One turn moves each row of this set onto another row. After a few examples, where does it send each row asked below?
kife: [-10 -10   8  -9  -2   3  -5  14  -3  -2 -18  -6   4  -1   5  16 -16  -2
  -3   4  -3   9 -14  15  10  -5  -6   5]
gis: [-15   4   5  -7  -5   3  -3  -2  -6  -2  -7  -2  -7  -1  -4  13  -6 -10
   6   8  16   6 -15  -4   9 -24  -2  -2]
gek: [  3 -17  16 -17   1 -11  -9  -8  -6   7 -16  -1   4  10  -3  12   9 -15
  -7  -1   2   7 -11   6  15 -11 -11  -7]
sifa: [  2  -1  19 -13  11  -8   6  -2 -13  -2   2  -5  -2   4   2   5 -14 -14
  -3  -3   7  -1 -13  -6   8   2  10  -7]
Vuto: [  7 -21  15  -1  -5  -9  -1   4  -4  11  -7   3 -12   8 -12   3   9  -9
  10   6  11  11 -11  10   3 -12  -2   5]
fud: [ -3  -7  15 -19  13  -6   1  -4 -13   3   6  -9  -2  -2  -6  10  -7 -14
  -4  -1   0   6 -15  -6  15   3  11  -7]
Rotez: [ -2   5   5 -10  -9  -6   3  -3  -7  -1   2  -4  -5 -10   4  16 -16 -12
   5   4   6   8  -6   4   8   6  12  -4]
tosi: [ -5   6  20 -15   5   5 -10   7  -6  13 -14  -8 -12   4  -8   8   0 -13
  -8   3   6  20  -6   5  13   8  -5   4]
bet: [ -1  -9  15   0   7  -9   4  10  -2   1 -14   9 -10  15  -7   8  -5  -8
   1   4  -7   9 -16   4  11   1  16   0]
tum: [ -2  -7   2 -17 -12   6  -6   1  -8   6  -5  -3  -4  -4  -5  16  -2 -11
   5   8  21   5 -15  -5   3 -11 -10 -10]
nulek: [ -7   5  16  -5  -3 -13  -4  -4  -3   6 -13  -7 -20  -2  -2  19 -16 -10
   6   7   1   4  -3   8  13   8  13  -3]
Bugi: [  4  -9  17 -18   8   1   4   6  -9   1   6  -7  -2  17  -8  12  -3  -1
   9  -4   7  -3  -8   4  -5 -11  -7   3]
zag: [ -3  11   5 -10  -5 -11  -2  -1  -5   6 -19   4  -3  15   8  11  -4  -2
   4   9  -2   8 -12   4  -1 -18  10  -1]
Kuf: [  4  -3  -3 -27  -6   0  -8   2  -7  15 -10   7   1   8   2  15   4  -3
   4  11  -4  10 -15   3   3  -5   2  -4]
Bezuk: [  7  -6  18  -7   1 -13  -8  -9  -6   4 -16   8   0  15   2   7   2 -17
  -6  -2   5  -7  -6   8  12 -10 -11  -9]
Luvi: [ -1  -4  12 -16  -6  -6  -6   1  -6  13 -11  -3 -16  -7  -3  20 -12 -12
   5   9   1   2  -3   7  12  17   8  -6]
fazo: [  6   7  -1 -17   2   1   6   7  -8   7  -4   0   1   9 -13   7   7 -15
   9   2   3   3 -10   4  -3 -12 -17   3]
Pese: [ -7  -9  10 -12  -1   4  -6  10  -7  18 -24 -15 -10   4  -8   6  -3  -3
  -1  16   1   6  -5   6   0 -13 -13  -4]
fipo: [ -5  -5  13 -18  -5  -8   3   6  -2   5 -19  -7 -14  -3   3  18 -13  -8
   7   9   6   7  -8   4  13   8  14   1]
Loz: [ -1   9  25  -9   3   2 -10   6  -6  14 -15  -6 -13   7  -5   5  -4 -14
  -9   3  10  14  -4   5   7   9  -9   1]
Zes: [ 10 -12  12   0   0  -1  -1   5  -7  11  -2  15 -15   7 -10   2   5 -10
  11   7   8  -3  -6   8   6  -5  -6   8]
Bizeg: [ -3 -18  -1 -11  -2  -3  -1   2  -7  15  -5  -7 -20   7  -1   0  -3  -2
  11   0  -8  -5  -5   6  14 -11  -9  -4]
vov: [ -2  -9  13 -15   9  -5  -3  -3  -5  -2 -20   8   2  13   3   7   4 -12
  -4   1  -1  -1  -8   3  21 -14  -5   1]
zolu: [ -1  -4  19  -9  10  -5  -1  -1  -7   0   6 -12  -6  16 -13  13  -3  -3
   8  -7   5   0  -6   8  -4 -18  -6   1]
nesa: [ -2 -11  12   1   6  -4  -4  -1  -5   8  -3   9 -15   7 -17   5   8  -7
  12   8   1   5  -8  10  14 -16  -2  11]
Bemub: [  3  11   4  -9  -6 -12 -16 -12  -8  18  -8   6  -6   9  -5  16  -1  -8
   2   8  -7   7  -7  12  -2  -9  -3 -12]
tev: [  3  -8  11 -12   8  -5   4   4  -5   4 -12   4   2 -10  -3 -15   4  -9
   5  -4   4   5  -9   3  10   0   0  -1]
piro: [  0   2   7  -9 -10  -9   0  -5  -6   0   3  -7  -4 -11   3  17 -15 -13
   3   3   8  13  -6   6   5   5  11  -6]
Luga: [  6 -19  12  -9   2  -7  -2   9  -4  10 -11   5  -7  10 -13  12   0 -11
  -3   5  -7  12 -21   6   8   8   9  -8]
Zedan: [  0  12   0 -12   3  -4   0   0 -10   7  -2  -4  -2   8 -18   7   8 -17
   8   2  -1   8  -9   8  -1 -17 -16  -1]
pupo: [  2  -5  22 -11   7 -15   0  -8 -13   5   3 -13  -4   1  -5   9 -10 -16
  -5  -4   7   6 -15  -2   6   2   8 -12]
Tek: [  0  -2  12  -8   0   6  -8   7  -8  20 -22  -5 -12   4  -6   4  -8  -6
  -2  14  -1  -8   1   8  -1  -8 -18  -8]
dov: [ -3 -10   9  -8  -5   2 -14   9  -6   7 -12  -3   3  -3  -1  19 -15  -7
  -5   1  -4   4 -10  20   4   5 -14  -5]
mal: [  1 -17   1  -7  -3  -6   3   3  -7  13  -8  -8 -20  12   4  -2  -6  -2
  11  -2  -3  -7  -5   5   8 -12  -7  -4]
niruz: [ -5   8   4  -5  -5   2 -10  -9  -8   5   0   6 -10  -3  -6  16  -7 -14
   6   5  17  -5  -8   0   6 -13 -12 -11]
melu: [  1  -7  13 -10   8 -10  -4  -4  -6   9  -7   2  -1 -15 -11 -12   5 -10
   4  -6  -1   5  -8   9  11  -1  -3  -5]
num: [  0  12   4 -17   9  -6   4  -4  -9   0  -7  -3  -6   7  -7  10 -24   0
  11   9   5   6  -2  14   7  -4  -4 -10]
vof: [ -9   1  12   4   0  -2 -11   6  -4  -1 -13  -2  -2   1   2  15 -22  -7
  -2   1  -4   0  -7  20   7  -4 -10  -1]
tibam: [  2  10   2 -12   0  -5   8   5  -8   5  -9  -6  -1  12 -11   4   6 -16
   8   2   5   9 -11   7  -7 -18 -13   2]
sev: [-12   0  10  -6   5   6  -5   6  -7  13 -23  -7 -14   6  -7   4  -6  -2
   1  15  -4  -3   0   5   5 -16 -12   1]
Kogu: [  1  -3  16  -3   7 -14   1  -1  -5   4 -12  -1  -1  -8  -6 -16   1 -11
   3  -7   6   5  -8   8   7  -6  -1  -2]
beke: [  1  -6  15 -16  11   2  -4  -1  -9   5  11  -6  -4  11 -15  17  -1  -2
   8  -4   0  -4  -6   6  -1 -10 -11   0]
vesu: [  6  -5  16   4   4 -12  -4   4  -5   8  -9  10 -12  12 -12   8  -5 -13
  -2   2  -8   4 -15  11   6   8   7  -9]
Dop: [ -2   2   2 -26   7  -6   4  -1  -8   1  -8 -13  -1   5 -10  13 -19   3
  11  11   5  17  -9  11   8  -6  -3  -8]
Bugib: [ -5  11  21 -11   8   6  -5   8  -5   9 -16  -3 -13   7  -1   5  -4 -12
  -7   2   5  13  -3   2  12   7  -5   8]
vis: [ -1 -16   2  -6  -4 -10  -2   0  -6  16  -6 -12 -22  10  -2  -1  -4  -4
   9  -2  -4  -3  -5  10   9 -13  -7  -7]
sota: [  7   3   4 -22   1  -9   1  -4  -9   6  -5  -9  -3   5  -9  14 -21  -2
   9   8   9  11  -6  15   0   2  -9 -16]
Leb: [ -4   2   4 -13  -7  -6   0  -6  -6   1   3  -5  -4 -12   2  18 -15 -11
   4   5   3  11  -7   4   9   4  12  -4]

tum -> gis
beke -> Bugi
Now find these:
num -> sota
Loz -> tosi
mal -> vis
vesu -> Luga
dov -> kife
Bemub -> Kuf
fazo -> tibam
sev -> Tek
melu -> tev
Luvi -> fipo
vov -> Bezuk
sifa -> pupo
Zes -> Vuto

One turn moves each row of this set onto another row. After a few examples, where does it send each row asked below?
faned: [  0   7  -5   6 -19  -1   5  -3   1  14  -2  -6   2   0  10  -2   6  14
   8  -2  13  -7   2   0   0  -8  -8 -15   2 -12   8   7 -12]
sivar: [  1   0  -5   5 -16  -1  -2  -5   1  11  -2  -7   2  -4   4  -2   9  15
   5  -2  11  -4   1  -9   2  -7 -10 -10   7  -8  10   5 -11]
Para: [ -1   4  -1 -11  -9   7   4   4  -4  13   0  -6  -7   3   3   6  -2   4
  13  -4  -4  25   9  -6  -7   2 -12   6   2 -13  -3  -4   2]
Riv: [  6  12  -1   4 -12   9   7  -2  -3  15   3  -8  -2   1   1   0   6   3
  13  -5   6  19   8   3  -8   3  -6  -8   5 -10   9  -3 -13]
Kun: [ 10   6   0  -5 -14  -2   7  14   7  -1   0  -4   6   1   1  25   9  -5
   2  14   8 -13  -1  11   8 -16   5   4   4 -11  -2   4   9]
Vukom: [  2   3  -2 -12 -10   0   5  17   3  10   4   6   7   4   1  26  10  -4
  -4  11   8   0   2  12  12  -4  11   4  -1 -17  -7   5  14]
ribes: [  9  15   6   6 -13   5   9  -3  -2  15   3  -8   5   0  -5   8   8   6
  17  -4   5  19   2  10  -2   6  -5  -6   0  -8   6   1 -12]
sozu: [  0   1   0 -11 -10   6   0  -3  -3  10  -3  -5  -7  -2  -4   6   0  11
  11  -1  -4  23   9   0  -9   6 -12   4   0 -17  -7  -1   2]
sep: [  5  10  -1   5 -14   6   2 -11   0  14   1  -9  -3   0  -2   3   9   9
   9  -5   3  17   5   8  -7   4  -7  -8   3 -11   4   0 -16]
Gasi: [ 12   5  -6   1  -7   0   4   8  -2   5  -4   2   1  -3  -6  24   8  -8
  12   7  -5  -8   5  20   6 -15  12   0  -9  -8   7   0  -2]
bipav: [ 13   7  -5  -9  -3   5   2  10   5  12  -9   6   4   9  -3  25  13  -1
   4   7  -2   6  11  15  14  -7  11   6  -7 -15   3   0  14]
zuvi: [ 13   7  -7  -6  -6   6   7  11   9  10  -7   4  -1  10  -4  25  14  -2
   8   8   2   3   8  17  15  -4  12   7  -5 -16   3   2  11]
seno: [ -7  -8  -3 -12 -13  -1  -3   3  -4  10  -3  -1  -3  -7   4   1  -1  17
   8   0   2   2   2 -16   0  -5 -14   1   3 -15  -2   6   5]
gakog: [  5   4   0 -12 -10  -1  -2  14   1  10   1   8  11   2   3  24   9  -3
  -8  10   7  -3   3   9  11  -7  10   3  -4 -12  -6   3  16]
vukaz: [ -1   2   5  -8 -10   6   4   2  -2  12  -3  -5  -5   1  -5  17   1   6
  17  -3  -7  25   4  -5   0   4 -11   8   0 -11  -9  -3   8]
Sed: [ -8  -6  -4 -10 -12   3  -3   7  -3  11  -1  -5  -3  -3   9  -1  -2   8
   9   0   7   4   3 -20   1  -5 -12   1   5 -12  -1  -2   7]
Vuv: [ 14  11   2  -1 -14  -4   2  12   3   0  -3  -1   6  -2  -2  23   7  -5
  -1  12   8 -15   2  13   7 -17   6  -1   1  -6  -1   2   8]
Gitef: [  9   6  -8  -7  -5   4  -3  10   3  15  -8   4   0   6  -5  21  14   0
   5   7  -3   4  10  17  17  -9  12  10 -11 -12   4  -1   9]
diset: [  2   6  -4   3 -18   3   1   0   0  13  -1  -8   0   0   9  -8   5   7
  10  -2  14  -4   2 -10   0  -7  -8 -10   9  -8  11   1  -8]
Seg: [  5   3  -2   5 -18   0   3  -3   2  13  -2  -7  12   1   3  -2   4  10
  13  -1  17 -10  -2  -5   5  -3  -6 -13   4  -9  11   4  -7]
tizo: [  0   5   2 -10 -15   2  -6  14   2  12   0   8   8   5  -3  19  13  -2
  -9  10   7  -1   3  13  12  -9   9   6  -3 -13  -5   3  16]
Ziko: [  7   6   3  -2 -18  -2   1  12   2  -1   0   2   8   1  -6  22   6  -6
  -3  10   5 -14   2  15   1 -18   4   0   3  -8   0   3   7]
pobur: [  3  12   1   7 -12   8   7  -4   1  12   1 -11  -2  -1   1   8   9  10
  12   0   4  22   7  12  -8   1  -9  -9  -4 -13   5  -1 -12]
moz: [ 14  10  -3   1  -5   2   4   7  -3   8  -6   4  -1  -3  -4  24  12  -7
  12   9  -2  -6   4  19   9 -13  16  -6  -6 -10   4   0   2]
zigu: [-11  -8  -5  -6 -14   1  -1   6   1   8  -7  -2  -4  -5   7   2  -1  16
   6   3   9  -2   3 -14   0  -5 -13  -5  -2 -15  -1   2  11]
Bab: [-10 -10  -2 -10 -13   1  -3   3   0  10  -5  -2   2  -1   2   6  -2   9
  12   0   6  -4  -2 -19   8  -3  -9  -2   3 -12  -6  -1  12]
Zuto: [ -6   2   0 -10 -12   7   2  -1  -2  11  -4  -3 -11   1   6  11  -1  11
  13  -1  -7  21   6   0  -6   1 -12   5  -5 -16 -10   1   7]
Sepad: [ 11   6  -5   1  -8   3   7   8   1   5  -1   2  -1  -3   0  25  13  -9
  14  11   1  -9  -1  17  10  -9  17  -2  -4 -11   4   3   1]

Zuto -> pobur
tizo -> Gitef
Now find these:
ribes -> Seg
sep -> sivar
zuvi -> Sepad
bipav -> moz
Sed -> Para

